Look-ups in named tables: a row name and a column name give one cell, copied from the table.

pebuve:
	nidusi	pefu
rilez	187	53
visef	212	18
bip	112	124
fuv	88	101
gope	9	64
fevizis	178	22
logorik	163	183
zif	56	162

pefu of logorik: 183
nidusi of zif: 56
pefu of gope: 64
nidusi of rilez: 187
nidusi of fevizis: 178
pefu of rilez: 53
nidusi of logorik: 163
nidusi of bip: 112
pefu of fuv: 101
pefu of visef: 18
pefu of bip: 124

tekibin =
         korak  panu  tulafa  gabut  figeni  zudog
rop        132   178     136    165     142    119
novigak    161   158     153    144     153    158
pur        154   163     135    156     132    140
megog      164   143     158    140     154    165
zuvoni     217   169     173     90     136    204
bubab      137   167     145    166     142    125
vipal      138   133     161    160     174    144
bezen      192    81     187    114     190    200
teve       126   146     146    168     147    129
kanav      119   168     135    175     137    119
kuf        155   170     145    148     150    149
mizav      207   246     152    107     123    185
suvuto      74   143      63    250     109     45
lenumum    173   152     144    139     133    169

novigak, figeni -> 153
bubab, korak -> 137
mizav, korak -> 207
suvuto, figeni -> 109
mizav, panu -> 246
kanav, gabut -> 175
zuvoni, panu -> 169

bipil:
         lav  sal  muzi  fizinir
likot    549  639   396      487
fizame   600  441   379      552
ziteva   373  861   587      398
nabul    410  611   333      397
zeviv    551  510   488      483
gapori   556  326   469      374
fuf      443  693   338      627
lagunep  479  521   539      641
fuva     448  401   505      607
pifu     524  670   374      494
paluma   598  298   442      248
fiz      628  621   479      611

muzi of zeviv = 488
lav of pifu = 524
lav of lagunep = 479
muzi of ziteva = 587
sal of ziteva = 861
lav of nabul = 410
fizinir of fuf = 627

Table limeza
|  | zuvo | paketo | zek | papebi | sel | litegek | bev | raf |
|---|---|---|---|---|---|---|---|---|
| zodulu | 326 | -365 | 15 | 192 | -349 | 95 | -69 | 43 |
| zelaru | -377 | 345 | 739 | 164 | -372 | 813 | -299 | -90 |
| gub | -272 | -191 | -528 | 140 | -182 | -903 | -168 | 296 |
| vinaf | -37 | 307 | 723 | 2 | 173 | 309 | 38 | 39 |
| fal | 233 | 8 | -302 | 110 | 34 | -28 | 116 | 119 |
| ketod | 58 | 44 | 376 | 112 | -335 | 640 | -146 | 143 |
| noturus | -164 | 29 | 647 | 21 | -50 | 187 | 88 | 79 |

What is the raf of fal in limeza?
119
What is the zek of vinaf in limeza?
723
What is the raf of zodulu in limeza?
43
What is the bev of zelaru in limeza?
-299
What is the papebi of fal in limeza?
110
What is the zuvo of zodulu in limeza?
326
What is the bev of vinaf in limeza?
38
What is the zek of zodulu in limeza?
15
What is the zuvo of fal in limeza?
233
What is the bev of gub in limeza?
-168
What is the bev of ketod in limeza?
-146
What is the litegek of noturus in limeza?
187
What is the bev of zodulu in limeza?
-69
What is the zek of gub in limeza?
-528
What is the sel of vinaf in limeza?
173
What is the litegek of zelaru in limeza?
813

